The rows of T fall into several groups, which share some directions, and each row is roughly a mix of its group's hidden directions.
T (117 x 10):
[[-21.7 -40.2 -14.7   4.1 -23.3   8.0  18.3   3.7 -42.7   9.5]
 [ 10.3  22.2  15.7 -34.6  18.8 -35.6 -14.2 -11.8  31.3  14.4]
 [ 37.9 -16.5 -48.8  -4.8  -8.7   7.6   6.2 -11.9 -26.9  -6.6]
 [ 11.8  34.3   2.2   1.9  -8.8   4.3  -6.0  39.2  39.8 -24.8]
 [ 16.0  21.0 -48.7   6.2  -0.9  20.4 -36.0  18.0   5.9   3.2]
 [-42.3   1.5  27.2 -33.1   7.5 -22.9 -10.5  18.6  22.6   4.7]
 [-10.1  22.0  31.4  20.9  32.0   4.1 -21.0  30.6  27.7   0.3]
 [ -3.3 -31.4   4.5  46.7  28.6  -7.8   7.8  -7.5  22.6 -22.0]
 [-35.0 -10.4 -21.5 -13.1 -26.4  21.1  35.5   8.2 -27.4   2.1]
 [ 15.9 -11.7 -24.5  -8.3 -31.4  -2.3  15.3 -40.2 -35.7   4.5]
 [ 42.8 -20.5 -36.3  19.7  -0.9 -15.1  12.4 -28.9  -4.5   1.6]
 [ 20.3   1.2   8.9 -36.3  11.6  14.3   4.2  42.6 -24.0 -25.3]
 [ -2.6   9.7   8.4 -12.5  24.2  -0.5 -14.3  41.3  47.8  -9.2]
 [ 11.1  16.4   5.1 -13.4   6.1  42.3 -26.9  31.2  24.2 -22.0]
 [ 31.0  -0.3   4.5  -7.0  15.7 -49.5  30.0   8.4 -22.0   1.7]
 [ 25.0  20.9 -34.8  -0.5 -20.3 -10.8 -15.6  19.9  41.9  -1.4]
 [-11.5  12.9  10.3  -7.0  22.8   7.6 -19.5  31.7  52.0  -8.8]
 [ -6.7  12.5   2.6  -7.4   6.3  30.7 -35.0  36.3  37.1  -4.8]
 [-45.8 -43.2 -23.7   3.7 -10.3   6.8  16.0  12.7   6.6  -6.4]
 [  4.6  -6.0  -3.5  -3.0 -23.7  48.0  -2.9 -12.8 -43.1 -14.6]
 [ -8.8  49.7   4.7  -7.2   2.8  -7.9 -19.0  21.9  38.9 -12.3]
 [ 34.8   9.6 -37.3   4.3 -35.1  -0.8 -16.7  15.7  26.8   0.4]
 [ 14.4  -4.1  17.3  10.9  30.5  -8.5  34.0  44.2  13.2 -16.0]
 [  5.8 -47.9 -14.2   6.2   9.8  -5.7  25.5  31.5 -28.9   4.6]
 [ -3.8  -5.5 -13.0   6.2   5.9 -43.3  14.9 -16.7  49.5   9.2]
 [-11.3 -33.7 -39.2  -9.5 -14.3  30.7   8.9  23.5 -19.8 -11.6]
 [-23.8  39.0  39.3 -21.8  14.5   0.9 -16.4  21.5  11.2  -4.3]
 [  5.6   0.4  15.4  -1.2 -42.8  49.2 -16.1  -1.2 -20.1  -2.8]
 [ 11.9   3.3 -21.9  24.5  26.6 -19.8 -15.1   8.2  49.6 -10.2]
 [-36.8  25.4  14.9  -9.0  -6.7  -8.4 -24.7 -30.1  33.6 -11.4]
 [-13.8 -40.8 -28.1  27.8 -16.6   1.7  26.0 -18.2 -22.2  -1.2]
 [ 15.1  21.8   2.4  -2.6  15.4  17.4 -22.0  24.7  50.4 -17.3]
 [-50.8  31.8  35.5  -8.2  -9.3   7.7  -9.5  -6.1  -0.7  -2.0]
 [ 20.0 -39.2 -14.2  -5.5  20.1 -35.2  21.8  16.4 -23.9   7.9]
 [ 20.9   0.8  -3.7 -18.3  -4.2 -32.0  18.5 -13.3 -52.3  10.3]
 [-22.2 -22.1  15.8   4.6  -0.5  38.3  30.3  10.8 -32.0 -20.5]
 [ 20.9  -3.6  12.0 -11.4   0.1 -56.2  20.5  -5.2   9.5  27.8]
 [ -4.9  -2.5   0.6 -22.4   3.8  33.7 -22.1  53.9   1.7 -10.7]
 [-25.1 -44.2   5.7  16.2  13.7 -14.4  19.0  29.5  16.0  20.7]
 [ 16.4  17.9   2.9   9.6  15.7 -52.6 -13.2  -4.1  31.4  17.7]
 [ 37.1 -40.7 -37.3  19.3  -7.5  12.1   9.0   3.4  10.0  -1.0]
 [ 36.4 -16.8  -4.4  -9.1  -9.1 -46.7  11.0 -12.3   8.7  29.6]
 [ 44.8  35.9  17.4 -26.6   6.0  -0.6 -18.2   4.0 -22.1  -2.9]
 [-31.7  31.3  36.5 -34.1   8.8 -15.5 -15.6  11.4   3.0   3.4]
 [ 62.6  21.8  -7.4  -7.7  -1.4   4.0 -12.4 -13.9 -15.3  -9.3]
 [ -0.4 -21.2  43.7   7.7  -0.6   4.6  33.3   3.3 -40.4  -2.4]
 [ 41.2   3.7 -32.4   1.8  -5.7  26.1  -6.7  34.6   3.6 -21.5]
 [  2.1  -2.1  -9.4   1.1   7.6 -38.3  -5.9 -17.0  56.9  -1.1]
 [-34.1 -24.8   5.2   3.9  -3.9  13.2  29.4 -23.1 -39.8 -14.3]
 [-10.9 -20.2 -34.9 -15.3 -32.9  16.0  -0.7 -27.1 -27.8  19.1]
 [-49.2 -35.5 -28.6  -0.3 -19.2   0.8  12.5 -10.3   5.5  -5.6]
 [  5.9  50.2  16.2 -32.8  13.7  11.7 -20.7  19.4  -9.4  -8.8]
 [ 32.5 -16.4  27.7  20.6  -1.3   0.7  27.9  27.8 -33.5  -0.1]
 [  4.0   5.5 -13.7   2.1 -18.9   1.6 -49.3 -43.5  -5.4  15.4]
 [-26.3 -12.3   5.3  31.4 -29.6  -3.7   9.0 -48.3   1.8   5.6]
 [  5.8  16.6  20.3  -6.4 -14.8  46.1 -24.2  24.3  25.4 -16.2]
 [-28.9  -8.3   7.2 -26.1  23.3  -2.1  -0.9  52.8  14.7   0.6]
 [-10.2 -11.7 -32.4  17.7 -27.1  45.7   6.8  -7.6 -13.7 -21.7]
 [ 21.2 -15.2 -45.6  -0.9  -2.0 -26.2  11.9 -35.3 -18.4   4.1]
 [-19.0  11.1  36.5 -29.1  12.2  -2.3 -15.9  37.9  24.7  -9.0]
 [  1.4  -6.6 -22.1   1.8 -37.2  29.1  -3.7 -46.2 -16.6   0.6]
 [-15.1   3.3  25.0  -2.7 -10.6  26.6   3.4  -2.8 -58.7   5.7]
 [-23.2 -34.5  -7.3  -4.2 -18.1   3.8  29.2 -17.9 -43.2  -2.6]
 [ 30.7  26.6   6.2   7.7  -3.2 -26.8  -6.3 -51.1  -2.7   7.0]
 [ 51.7  17.2 -28.9  14.7   7.7  -9.2  -2.4  24.1  18.3 -10.4]
 [ 26.0  14.6  12.0  -3.8  31.4 -49.7  24.5   5.9  -3.1  -6.7]
 [  3.8  -9.3  -5.9   5.4  -9.2 -19.4  30.0 -39.2 -46.1   1.2]
 [-19.2 -13.1  -6.0  -3.1 -18.7  57.0 -18.4  17.0 -16.9  -9.5]
 [  3.7   5.9  -5.6   7.9 -12.1  36.9   3.6 -26.0 -50.3 -18.2]
 [ -9.2  18.8  -8.8  35.0  -1.8   3.8 -18.7 -33.1  43.7   9.0]
 [ -3.8 -29.6 -15.6 -11.1  19.8 -39.5  24.8   8.6 -34.9   8.8]
 [-11.4 -42.4 -14.5  -3.7  15.0  -6.0  14.1 -34.5 -29.8  22.4]
 [ 19.9 -24.9  31.6  11.8  11.0 -28.0  21.5 -10.4 -33.4  21.1]
 [-49.8  11.8  33.2  -2.1  13.5  -2.1   4.9 -15.7  22.1 -22.9]
 [-43.7 -26.1   3.4 -16.9  15.2 -27.4   6.6  24.5  23.1  12.1]
 [-22.7  30.4  47.8 -21.8  -9.0 -11.6 -21.4 -10.1   9.9  10.7]
 [ 17.9 -11.3 -23.2  20.8  -7.5 -28.3  10.7 -51.2  -2.0  13.1]
 [-24.6   0.8 -10.5 -12.3 -31.1  47.0  12.1  11.6 -25.8 -14.1]
 [ -3.9  -6.6 -24.5  -7.9 -44.9  -6.8   6.0 -17.5 -34.0  30.3]
 [ -4.5  -3.5   9.3 -40.7 -16.3  -3.5 -17.4 -46.0 -15.3  21.9]
 [-30.4 -11.9  -2.0  -6.2 -24.9  25.3   7.9 -20.3 -47.7   8.2]
 [ 17.8  54.1   3.5  -8.9  -5.0  21.6 -23.4 -18.8   5.6 -20.7]
 [-29.5 -17.3 -22.3 -23.8 -26.1   5.0  14.1 -29.3 -27.8  20.5]
 [  6.8 -12.0  11.0   0.1  14.0   2.2  49.3  44.9   1.5 -15.1]
 [ -4.3 -34.0  15.0   2.6 -23.9  26.5  24.5 -13.9 -40.3  -9.7]
 [-11.0   5.3   5.6  -2.9  13.9  -8.2 -19.5  27.8  59.4   7.4]
 [-17.1 -11.4  -7.3  -8.7 -11.3  49.1 -17.3  31.3 -27.7  -7.5]
 [ 38.0   2.6 -26.7  12.0 -23.4  41.3  -8.0 -12.8  -4.6 -19.5]
 [  8.1  33.7   1.0  -3.3  12.8 -11.2 -53.5 -18.1  21.1   7.6]
 [ -6.6 -38.3 -40.4  15.6 -16.0  28.7  17.1   7.2 -14.7 -12.7]
 [ -7.0  15.9   0.0   7.1  14.9  10.2 -10.8  -5.1  63.8 -17.3]
 [ 25.5 -42.4 -28.5  25.5  -6.1  14.4   6.7   8.6  29.8   4.8]
 [-33.5  24.1  18.8 -12.1  27.0 -13.9 -21.7 -22.9  32.1  -6.6]
 [ 15.0   9.2  14.9 -14.5   7.9  45.0 -13.2  35.8  -4.6 -29.8]
 [ 32.3 -21.1  20.1  16.3  10.1 -43.9  23.9   2.0  -6.9  19.7]
 [-16.2  -9.0  -2.0 -16.0 -13.5  51.2  -5.2   3.2 -36.7 -20.0]
 [ 19.5  -9.8  15.8 -26.8   1.6  21.3   8.7  37.4 -37.4 -20.5]
 [-36.1  28.8  -5.8   7.9  -2.2  -2.1 -41.6 -30.5  17.1  -1.5]
 [ 39.7  28.4   3.7  -3.7  -5.3 -22.5 -10.7 -45.4  -8.7   1.5]
 [ 36.9 -16.6  26.6  20.6  15.2 -30.7   7.6  -2.1 -26.8  21.7]
 [  7.8 -15.3 -14.9  -5.4 -34.3  12.4   9.4 -34.0 -45.2   5.5]
 [-12.7  11.8  21.4  11.7  34.0  -7.5 -10.0  38.3  38.8  -3.9]
 [  9.5  55.4  15.6  -4.6  -2.9  32.2 -17.9  -3.5 -15.4 -12.4]
 [  8.5  -5.6  -3.8  22.6 -11.1 -12.6  21.4 -35.3 -50.1   8.2]
 [ 11.2  11.4 -56.6 -16.5   6.4  -9.8   4.6 -25.2 -20.0 -16.3]
 [ 34.8  12.7 -19.5  25.6 -22.4  32.2  -3.3 -31.0 -10.9 -12.5]
 [-12.3   8.1  -6.2 -11.8  18.6 -20.5   6.5   5.2  60.9 -16.0]
 [-19.2 -20.8 -19.5  -1.5  17.4  42.7  24.4  21.0 -25.5 -13.9]
 [  7.8 -45.6 -13.5   5.4   3.0  -2.1  25.3  25.5 -39.0   3.2]
 [  6.6  19.6   9.1  -5.8  11.2  37.1 -52.5 -12.7 -12.5  -8.5]
 [-35.8  30.8  38.7 -21.1   1.4 -10.5 -18.5  -0.5  23.8  -2.2]
 [-19.8 -42.0  -5.7 -16.9 -13.9 -23.7  28.9   5.5 -30.4  13.4]
 [  2.6  -7.1  -7.5  27.5 -15.1  -7.9  17.9 -36.3 -47.5  11.4]
 [  6.3  -3.6  -2.8  16.1 -19.5  20.2  11.3 -34.8 -52.3  -3.3]
 [ -3.0  32.2  -1.2  28.2   8.8   8.9 -31.8 -14.7  43.7   7.0]
 [-17.1  -2.4   0.7  -6.9   0.0  47.7 -26.0  41.9   4.4 -10.6]
 [ 23.2   1.7 -20.3  13.2 -33.6  37.3 -36.3  -3.7 -13.0  -6.6]]

One row of each group comes first, with its name. Which group is each row after those in?
[ 12.3  -9.2  16.5  18.6   2.8  -3.2  44.5  42.2 -23.6  -3.5] | H
[ 27.2  -3.1  17.5 -12.3  17.0 -33.1  25.1  23.1 -37.8  -2.1] | Z
[ 39.1  26.3  35.5   0.8  -2.1 -20.7 -17.6 -27.4  11.7   9.1] | W

[ 11.2  38.6 -10.8   9.5   8.0 -20.0  -6.8 -46.7  23.4 -11.5] | W
[  3.2   0.3  21.0   8.9  12.0 -24.7 -13.5  46.9 -21.5  32.6] | Z
[  9.9  -6.6  49.8  12.2   9.9  -5.4  29.1  18.1 -33.4  -1.8] | H
[ 11.7   1.1 -52.3  -5.3 -15.0  -0.4   3.2 -39.6 -20.2  -9.1] | W
[-13.6 -20.8  -1.5  -2.9 -14.9  47.9  21.2   9.3 -35.2 -16.6] | H
[  5.0  12.9  20.6  36.3  -3.8  35.1 -30.5   5.8 -26.2 -19.0] | H
[-12.1   5.3   6.5  33.6 -33.4  36.5   4.9 -28.9 -23.4  -0.1] | W
[ -9.7 -15.7  16.6   4.6   0.5 -17.5  29.6 -16.8 -55.4   4.8] | Z
[-46.5 -24.4 -15.7  13.1 -11.5 -16.5   9.7 -25.8  29.1   2.8] | W
[ 26.4  20.2 -21.5  12.4  18.5 -10.9 -39.0   7.2  37.9  -1.4] | H
[  7.7  14.1  24.1  -7.3 -13.9  46.4 -21.6  30.8  15.8 -17.0] | W
